In the data rows, 128 means zero.
Here is a table of points, one per row:
145/187/166/114/205/98/96/92/193/138/143/130/132/125/186/134/122/73/103/106/136/130/191/108/129/104/167/149/148/93/113/151/130/96/166/117/121/74/106/122/140/164/155/94/96/132/185/83/133/101/108/137/128/136/132/113/159/58/175/78/141/173/98/135
141/62/131/132/162/112/105/143/114/83/127/163/81/159/126/130/124/161/139/138/118/62/140/136/128/94/159/95/167/116/54/130/127/126/121/90/61/119/130/91/49/169/149/139/123/89/119/100/123/181/160/120/119/100/147/132/148/120/115/105/162/112/231/123
193/145/100/145/126/128/120/186/91/141/93/148/139/139/152/163/131/142/166/160/148/106/59/138/122/136/123/142/121/127/104/119/131/99/194/135/154/158/76/127/144/141/119/92/129/101/135/186/183/144/135/153/37/139/94/132/110/110/209/156/181/125/112/169
154/140/119/101/158/119/140/191/170/161/137/119/90/147/132/173/153/171/130/54/102/159/138/167/105/130/102/144/105/137/112/109/124/183/182/169/144/78/176/146/114/128/147/85/130/156/190/143/146/142/131/131/162/139/75/143/112/208/66/122/168/116/145/116
115/112/87/73/120/93/126/135/99/169/80/140/94/49/102/186/140/105/60/145/118/143/130/49/119/149/174/150/122/176/155/85/106/144/110/157/146/94/89/109/123/107/100/149/91/122/116/106/152/105/87/177/113/99/144/107/111/121/125/118/125/133/206/102
99/129/120/104/105/117/121/142/66/121/140/134/120/97/139/95/129/125/148/114/141/179/122/133/108/87/82/119/108/131/123/157/131/128/88/98/204/155/186/112/167/177/142/154/120/19/199/82/118/138/124/167/132/130/100/162/130/118/157/73/103/71/129/110
107/116/151/72/81/163/122/75/111/147/146/125/142/177/144/128/123/123/96/64/151/88/102/130/95/143/105/97/143/73/188/117/152/157/108/142/131/195/91/92/64/97/175/62/75/129/140/100/165/113/112/135/117/100/114/120/142/154/129/137/85/128/141/186
38/155/106/160/194/113/113/156/88/91/181/178/108/130/54/172/132/130/122/146/109/126/144/138/180/88/101/139/157/93/162/138/124/143/141/147/156/186/154/122/96/125/150/143/129/180/146/194/142/101/129/184/145/146/163/141/147/104/137/171/129/158/111/112
144/183/94/116/77/183/136/157/152/153/119/168/134/100/116/129/138/48/197/116/98/124/82/123/108/122/157/163/156/143/138/139/154/159/161/177/116/154/155/136/115/147/141/193/98/123/118/91/96/146/199/89/131/98/185/138/179/151/120/120/142/170/104/139
116/119/121/108/100/78/99/144/113/161/133/99/126/149/129/70/126/157/194/84/77/104/116/135/103/158/156/129/153/106/185/167/136/88/93/104/173/105/97/77/141/151/78/108/122/165/115/181/99/108/195/129/159/140/121/76/79/99/121/98/141/168/140/71
202/145/68/129/82/55/145/137/153/131/156/153/152/157/136/116/122/134/63/171/157/151/148/138/105/185/93/117/195/135/137/126/126/125/117/131/129/114/173/133/100/155/146/130/143/150/110/124/67/159/134/150/77/180/112/172/136/128/127/168/58/172/133/111
148/109/138/120/124/129/117/163/73/100/110/85/160/82/155/143/133/105/155/121/121/166/173/100/170/150/101/111/136/155/106/122/140/160/144/74/134/102/94/177/50/125/169/140/115/136/76/149/164/65/192/83/166/142/78/157/123/79/103/115/82/102/103/150
108/120/98/105/137/167/120/132/163/150/178/119/82/119/153/87/117/112/112/161/79/111/102/134/148/109/110/141/58/149/103/69/139/117/111/94/125/137/211/135/105/91/105/82/170/85/66/105/114/85/138/148/130/142/88/66/127/97/152/142/131/195/135/176
96/175/33/184/99/95/94/67/144/118/145/89/140/111/125/140/148/86/138/167/95/108/191/109/116/108/86/122/85/136/122/148/81/102/134/135/120/135/70/92/113/95/102/92/145/130/160/132/83/146/148/79/144/118/114/134/129/179/134/139/142/64/150/166
157/172/169/108/159/112/139/133/82/84/159/85/109/127/167/97/150/120/175/76/182/138/92/133/144/114/138/105/95/118/146/118/67/119/138/180/99/145/121/124/145/88/74/161/157/146/118/111/73/90/93/115/78/131/116/152/183/78/69/163/124/117/184/118
103/142/181/178/150/210/58/93/137/143/160/120/103/145/132/61/165/88/90/117/103/174/109/111/144/220/106/151/183/159/117/159/104/138/128/141/139/127/116/131/125/127/116/154/142/122/83/153/171/190/95/154/124/152/113/170/116/148/134/114/169/117/153/114
116/157/124/116/147/82/125/126/117/91/110/122/152/158/123/120/163/138/109/63/118/114/93/111/184/109/141/169/162/144/116/70/177/107/102/107/43/100/115/91/166/111/88/155/163/101/125/117/158/122/148/140/159/114/104/133/146/205/180/150/72/110/69/106
139/125/120/84/90/157/117/114/95/107/116/129/136/162/187/170/126/150/106/133/168/104/180/115/120/142/120/136/106/188/119/189/209/163/140/156/89/189/125/140/165/122/133/123/196/145/124/107/107/120/120/146/188/172/174/123/98/99/145/143/199/126/123/86
145/47/151/120/160/125/203/69/169/121/109/80/161/107/45/133/143/84/124/141/110/101/135/181/173/128/139/187/121/118/144/141/149/146/142/178/119/148/148/80/152/152/132/90/111/90/109/130/115/114/148/109/93/159/100/164/96/89/119/125/130/91/129/97
75/48/139/195/81/90/87/114/132/179/85/126/108/98/124/119/55/121/87/88/143/153/62/114/69/106/140/121/117/120/69/130/93/137/173/114/76/159/152/127/124/115/124/136/130/173/158/128/126/106/114/83/124/157/118/126/135/102/136/144/115/122/79/84
142/60/127/125/158/89/150/123/138/117/136/202/135/107/112/84/127/136/187/139/143/100/142/85/156/159/50/116/132/129/114/107/157/121/131/154/178/134/88/161/172/94/151/114/121/123/113/120/129/142/62/59/147/140/121/69/202/164/124/93/135/154/117/93
92/136/148/92/116/114/133/103/132/117/94/101/165/128/117/72/112/173/111/110/103/98/146/161/133/82/69/146/158/147/75/125/98/147/164/98/182/91/110/178/139/87/132/125/132/147/104/95/109/122/128/162/61/38/206/154/87/128/110/147/153/137/100/128
118/111/124/97/136/146/198/104/135/104/45/129/160/131/163/79/95/157/123/108/108/163/163/108/136/111/147/118/111/135/133/137/70/88/71/191/130/132/163/134/115/175/155/185/128/159/142/179/158/168/136/130/153/152/118/98/143/140/157/178/160/137/131/203
124/144/65/180/130/113/170/112/119/96/116/64/114/182/82/164/146/95/137/105/194/125/65/101/146/172/147/84/106/103/128/171/104/106/90/101/140/76/180/177/138/124/166/92/132/110/110/91/185/133/131/126/135/124/191/93/119/120/103/115/148/132/112/121
152/131/153/133/113/215/120/127/130/69/114/157/181/72/144/164/160/164/118/151/88/118/126/99/109/112/157/105/155/117/184/126/120/126/131/44/144/91/190/60/141/110/134/110/153/153/141/133/125/111/93/87/69/162/142/91/148/151/98/131/144/91/106/105
207/116/166/219/108/146/104/101/122/156/78/147/139/137/108/144/144/144/157/150/138/167/131/205/140/67/116/139/79/176/179/128/133/148/47/119/114/113/100/150/85/135/101/110/133/151/143/121/130/118/98/166/152/106/142/150/154/138/145/106/120/190/132/118
175/138/183/92/99/164/156/143/155/103/174/108/81/110/79/140/58/120/128/173/106/126/115/126/109/154/127/79/119/68/153/79/110/84/126/146/116/101/97/171/105/123/142/145/164/136/146/123/100/128/129/140/180/76/125/140/107/132/208/136/143/64/100/69
76/132/142/103/128/161/125/143/105/127/143/119/64/138/109/181/151/179/148/170/102/108/137/167/84/166/123/170/124/127/100/159/85/131/91/115/76/123/77/173/171/208/109/148/67/133/112/100/99/119/81/106/109/169/115/118/113/149/107/142/85/145/73/181
103/190/167/156/141/135/129/160/171/148/90/163/180/187/116/149/23/153/139/153/133/132/124/102/199/165/180/126/71/122/112/152/141/186/134/104/153/146/120/119/134/100/109/142/108/120/124/122/73/175/127/153/129/131/101/106/112/131/100/110/76/98/148/142
127/145/117/115/128/139/110/152/133/116/119/179/113/139/124/98/150/84/82/145/177/147/152/154/88/76/128/80/101/106/120/95/179/78/108/156/104/121/123/105/146/109/109/140/88/114/88/199/137/168/103/100/130/90/124/134/50/92/35/91/125/118/63/134
95/99/136/154/149/113/131/140/179/179/166/110/162/110/181/140/153/204/133/179/141/174/139/140/116/169/158/164/117/99/170/128/152/83/145/125/115/168/121/144/153/121/161/162/191/85/160/139/184/120/154/92/127/57/171/151/134/126/95/146/96/148/165/139
144/107/152/166/133/137/188/121/115/173/193/104/133/118/133/113/140/112/119/150/188/97/147/144/110/79/194/81/184/147/115/108/147/160/166/96/165/126/142/161/197/125/82/144/95/168/120/153/132/117/145/143/179/159/147/129/120/177/160/121/112/111/175/193
Along one direction, these points spread out more than along any other. Take the direction at right angles to it along which they spread out most. Go by this last direction. For each point below, how far along it does it lie, from 0 to 99? 50 is the average, and the first point above lies past it. One standard deviation of the points above along it is 16.
145/187/166/114/205/98/96/92/193/138/143/130/132/125/186/134/122/73/103/106/136/130/191/108/129/104/167/149/148/93/113/151/130/96/166/117/121/74/106/122/140/164/155/94/96/132/185/83/133/101/108/137/128/136/132/113/159/58/175/78/141/173/98/135 69
124/144/65/180/130/113/170/112/119/96/116/64/114/182/82/164/146/95/137/105/194/125/65/101/146/172/147/84/106/103/128/171/104/106/90/101/140/76/180/177/138/124/166/92/132/110/110/91/185/133/131/126/135/124/191/93/119/120/103/115/148/132/112/121 62
118/111/124/97/136/146/198/104/135/104/45/129/160/131/163/79/95/157/123/108/108/163/163/108/136/111/147/118/111/135/133/137/70/88/71/191/130/132/163/134/115/175/155/185/128/159/142/179/158/168/136/130/153/152/118/98/143/140/157/178/160/137/131/203 56
175/138/183/92/99/164/156/143/155/103/174/108/81/110/79/140/58/120/128/173/106/126/115/126/109/154/127/79/119/68/153/79/110/84/126/146/116/101/97/171/105/123/142/145/164/136/146/123/100/128/129/140/180/76/125/140/107/132/208/136/143/64/100/69 53
38/155/106/160/194/113/113/156/88/91/181/178/108/130/54/172/132/130/122/146/109/126/144/138/180/88/101/139/157/93/162/138/124/143/141/147/156/186/154/122/96/125/150/143/129/180/146/194/142/101/129/184/145/146/163/141/147/104/137/171/129/158/111/112 47
96/175/33/184/99/95/94/67/144/118/145/89/140/111/125/140/148/86/138/167/95/108/191/109/116/108/86/122/85/136/122/148/81/102/134/135/120/135/70/92/113/95/102/92/145/130/160/132/83/146/148/79/144/118/114/134/129/179/134/139/142/64/150/166 39
107/116/151/72/81/163/122/75/111/147/146/125/142/177/144/128/123/123/96/64/151/88/102/130/95/143/105/97/143/73/188/117/152/157/108/142/131/195/91/92/64/97/175/62/75/129/140/100/165/113/112/135/117/100/114/120/142/154/129/137/85/128/141/186 38
207/116/166/219/108/146/104/101/122/156/78/147/139/137/108/144/144/144/157/150/138/167/131/205/140/67/116/139/79/176/179/128/133/148/47/119/114/113/100/150/85/135/101/110/133/151/143/121/130/118/98/166/152/106/142/150/154/138/145/106/120/190/132/118 51
193/145/100/145/126/128/120/186/91/141/93/148/139/139/152/163/131/142/166/160/148/106/59/138/122/136/123/142/121/127/104/119/131/99/194/135/154/158/76/127/144/141/119/92/129/101/135/186/183/144/135/153/37/139/94/132/110/110/209/156/181/125/112/169 54
148/109/138/120/124/129/117/163/73/100/110/85/160/82/155/143/133/105/155/121/121/166/173/100/170/150/101/111/136/155/106/122/140/160/144/74/134/102/94/177/50/125/169/140/115/136/76/149/164/65/192/83/166/142/78/157/123/79/103/115/82/102/103/150 55
99/129/120/104/105/117/121/142/66/121/140/134/120/97/139/95/129/125/148/114/141/179/122/133/108/87/82/119/108/131/123/157/131/128/88/98/204/155/186/112/167/177/142/154/120/19/199/82/118/138/124/167/132/130/100/162/130/118/157/73/103/71/129/110 52
